50 stands for zero in the data rows.
Here are some points, each followed by its number:
65|62|58|34|40|49|38|70|66|62|34|54|59|49|52|62|65|37|36|56|31|60|58|58|31|43|41|48|49|49|45|38|35|37|71|31|42|65|42|87|52|45|54|87|39|55|41|43 0
42|58|48|44|60|41|43|50|37|44|57|42|48|61|39|35|55|52|47|65|29|74|42|31|61|49|37|37|39|73|52|60|46|34|45|27|54|64|38|54|68|64|52|59|45|38|56|52 1
38|58|39|52|47|36|44|43|40|37|53|48|42|68|52|34|43|51|69|50|40|62|47|34|63|46|34|34|36|67|50|54|44|32|45|41|68|47|54|43|52|55|45|47|42|35|58|47 2
49|46|46|74|50|46|68|46|44|54|72|44|48|59|47|41|44|52|43|54|67|47|47|39|84|41|42|44|46|60|62|59|51|37|49|58|76|49|62|40|68|58|55|43|53|54|50|44 3
59|72|53|39|44|48|47|79|66|58|42|66|78|51|53|68|67|48|43|53|45|59|49|68|40|46|51|47|59|63|46|46|47|43|73|45|45|57|44|99|47|49|48|90|49|47|43|43 4
51|73|56|31|43|40|37|57|54|47|31|53|62|54|50|54|56|44|42|58|21|60|48|55|19|57|36|42|47|54|44|45|29|32|56|34|38|69|34|74|45|52|52|73|41|36|45|48 5
50|70|51|33|45|43|39|73|46|66|36|59|51|45|48|46|49|73|37|82|46|45|53|40|43|57|43|44|77|70|42|45|40|41|50|61|43|65|54|68|74|57|43|59|76|50|44|48 6
70|50|53|40|43|65|44|61|82|54|42|46|66|56|51|63|76|42|42|44|45|75|60|65|41|45|49|58|49|52|49|44|46|42|77|43|46|61|44|90|46|48|60|93|44|50|44|42 7
37|43|51|59|61|49|47|34|42|51|53|58|43|36|48|49|38|54|62|47|68|39|46|44|60|63|57|49|46|36|46|50|62|71|40|62|40|46|59|31|49|49|46|34|63|46|54|58 8
44|39|43|57|59|52|62|38|41|43|58|43|44|61|50|35|42|33|65|37|48|56|44|39|74|41|54|49|44|47|59|60|60|41|43|34|72|44|50|36|46|49|67|43|35|47|59|47 9
54|33|47|59|51|51|53|36|46|47|60|37|34|44|53|42|36|28|56|35|58|39|48|43|54|54|65|58|35|39|56|59|65|51|44|46|55|43|48|29|38|43|49|38|39|53|57|54 10
57|38|54|56|54|59|62|36|52|43|59|42|43|56|46|33|50|32|51|35|27|60|48|37|50|43|64|54|44|39|60|51|63|30|42|33|55|51|40|34|37|49|61|41|34|61|58|53 11
65|47|79|50|53|48|41|41|61|50|45|55|42|42|55|67|45|51|42|48|65|42|47|53|28|71|63|55|63|43|43|42|59|67|47|76|39|60|49|38|43|45|43|41|86|63|45|44 12
61|48|52|69|51|49|70|49|49|45|74|44|49|67|48|45|49|41|58|45|54|47|46|45|71|43|68|46|48|51|69|54|67|42|50|40|91|46|44|43|49|50|70|46|44|63|52|43 13
51|35|50|50|54|61|54|39|48|51|39|44|44|36|53|65|42|41|55|39|68|35|45|56|35|52|63|69|49|41|41|45|50|82|40|65|40|42|62|32|35|42|52|34|49|54|46|48 14
60|70|53|42|44|50|49|77|72|58|46|62|76|52|52|71|71|44|43|52|50|67|52|66|45|48|53|49|56|60|49|47|48|47|74|48|48|63|46|99|50|50|49|94|49|50|44|45 15
49|58|58|38|54|45|44|72|51|60|40|59|64|50|49|58|59|85|40|62|69|50|46|61|51|56|47|50|88|52|44|49|43|77|50|76|45|56|58|54|66|47|47|49|80|48|43|55 16
47|39|44|79|53|43|63|38|43|50|66|43|44|51|51|39|45|54|51|49|72|40|47|38|73|50|56|42|45|53|63|56|55|53|43|61|72|41|67|39|59|49|48|42|51|56|54|47 17
38|63|48|38|55|39|37|51|42|42|42|53|57|73|40|37|51|49|63|60|35|69|46|32|53|41|39|42|44|81|48|55|38|34|43|27|67|56|45|61|65|57|66|55|52|38|59|42 18
38|39|45|57|60|40|46|49|38|49|44|59|35|36|51|48|44|53|52|63|46|41|57|46|58|52|40|49|46|35|51|46|53|56|37|56|41|50|49|24|54|60|32|35|46|50|59|60 19
New points follow, each followed by the numbers of its three nearest points above, nearest first.
60|37|50|51|48|69|56|38|56|40|63|43|39|39|50|60|40|32|45|36|49|42|46|58|34|50|86|68|40|43|57|51|70|53|42|43|43|43|43|34|37|43|58|41|37|65|44|45 ~ 10 11 14
47|43|46|66|51|42|62|38|39|45|62|39|43|65|47|34|41|37|61|46|51|45|50|33|70|37|56|42|40|50|63|58|58|34|47|39|75|45|51|36|54|52|53|41|40|57|56|44 ~ 9 13 17
66|53|57|34|41|63|40|56|73|54|29|49|59|40|50|72|65|32|35|51|28|48|57|71|29|50|40|60|54|40|45|37|37|31|62|29|36|60|37|69|45|40|54|70|39|57|40|49 ~ 0 7 5
40|56|48|50|57|37|44|61|40|54|43|62|41|39|50|37|37|73|55|69|62|45|53|36|62|60|30|36|53|60|42|50|38|55|45|61|46|53|56|42|65|62|39|33|63|51|50|54 ~ 19 8 6
49|56|59|57|58|47|53|50|48|53|57|46|54|49|47|46|47|71|56|52|77|50|46|44|77|45|47|46|76|75|46|55|43|55|50|67|74|55|60|44|74|53|60|49|86|48|44|42 ~ 3 16 17
46|57|48|42|45|42|39|67|41|63|36|62|45|36|56|60|41|67|36|77|45|39|53|56|38|62|32|36|64|47|38|42|40|53|43|67|33|55|56|51|61|57|34|41|66|61|39|58 ~ 6 16 19
49|36|52|47|55|57|52|35|47|44|48|43|36|40|53|47|54|53|47|48|39|40|58|47|44|56|34|51|43|28|49|53|50|53|42|42|34|44|53|25|45|45|52|28|34|45|53|56 ~ 19 10 8
54|45|47|72|52|48|66|45|46|44|71|42|48|72|48|45|48|38|51|42|40|52|45|41|71|44|62|43|49|56|74|54|63|41|47|40|89|47|43|45|59|57|59|47|43|62|55|43 ~ 13 9 3
38|39|38|59|41|56|57|32|41|44|58|43|42|49|52|50|45|45|61|38|58|35|48|61|60|46|61|59|35|35|56|50|62|65|45|53|47|41|54|34|38|44|38|38|34|43|54|59 ~ 10 8 14
51|44|49|33|43|54|43|43|58|48|33|43|49|64|52|46|55|28|49|44|18|58|60|43|20|43|34|53|36|42|47|47|43|31|53|27|45|50|38|58|37|44|59|54|34|42|53|47 ~ 5 11 0
42|45|53|56|49|44|51|44|45|50|61|43|38|40|45|44|41|69|43|55|71|34|44|54|58|60|33|52|61|37|38|61|46|60|44|74|36|51|57|35|56|53|43|33|63|44|45|53 ~ 8 19 17
50|55|56|30|55|42|36|57|57|52|27|58|63|54|49|40|62|50|58|52|23|50|51|43|17|35|34|45|51|56|42|45|27|48|54|32|45|48|45|74|46|38|63|57|45|40|59|46 ~ 5 0 18
54|35|51|33|53|57|46|40|61|54|26|49|54|52|56|53|56|33|55|36|27|53|58|49|22|44|54|60|37|35|44|44|47|42|51|29|39|43|36|38|33|43|58|38|34|53|57|45 ~ 11 10 14
50|42|55|51|59|48|43|39|47|52|32|62|51|38|54|65|44|47|70|44|75|38|46|48|37|49|62|59|55|43|37|49|48|82|42|71|49|39|60|38|41|44|52|38|69|49|53|39 ~ 14 8 12
40|39|44|58|53|54|46|45|45|46|55|50|47|35|49|56|45|60|48|48|72|40|43|57|61|55|51|62|56|34|37|54|51|82|45|73|38|42|62|35|42|49|40|34|56|43|46|58 ~ 8 14 19
52|36|46|58|53|63|62|40|46|46|56|37|41|37|48|61|44|41|44|39|66|36|51|61|52|49|65|66|42|37|48|59|65|67|41|66|36|37|58|32|39|43|55|36|34|54|44|51 ~ 14 10 8
50|48|45|74|51|46|64|49|50|47|70|44|51|74|45|47|47|41|56|46|54|54|47|45|78|45|62|43|50|67|72|54|59|43|48|40|94|48|52|44|58|56|55|46|45|59|54|42 ~ 13 3 9
38|46|51|45|55|49|49|55|44|53|44|56|54|42|46|56|55|77|44|47|71|38|47|58|55|54|35|60|73|43|35|51|44|80|46|72|35|46|59|33|57|44|46|37|65|44|48|58 ~ 16 8 14
48|45|62|63|56|43|59|46|49|52|61|45|48|49|47|46|46|62|57|44|86|49|45|42|74|44|47|45|68|54|45|55|50|61|47|78|68|49|63|45|60|47|59|45|84|48|45|44 ~ 17 3 8
45|49|58|44|54|46|46|55|50|55|48|53|56|48|47|53|51|78|43|50|78|48|45|57|61|57|43|52|80|48|44|50|43|81|47|83|43|51|63|41|60|47|48|47|81|47|44|56 ~ 16 8 12
44|46|54|45|56|48|39|42|50|48|48|60|47|28|47|56|54|66|39|56|34|39|53|68|21|66|37|56|50|37|48|51|50|54|44|48|28|51|50|41|43|56|36|41|53|52|51|68 ~ 19 8 12
40|42|50|48|57|44|51|40|31|41|49|57|42|45|55|42|44|46|59|46|39|53|45|37|52|52|44|43|33|33|47|57|54|55|34|48|39|42|51|27|41|55|47|31|40|47|53|58 ~ 19 8 10
56|46|49|64|46|68|70|44|53|46|87|45|48|55|43|44|58|37|39|44|39|58|45|42|70|41|61|50|48|45|68|59|77|37|49|39|67|48|41|44|52|59|64|44|40|60|50|52 ~ 13 11 9
50|39|53|57|58|56|56|37|43|46|49|42|34|50|50|43|40|28|63|39|48|45|54|34|56|46|58|61|36|34|54|55|57|47|39|39|49|42|43|35|38|43|61|33|34|53|61|50 ~ 10 11 9
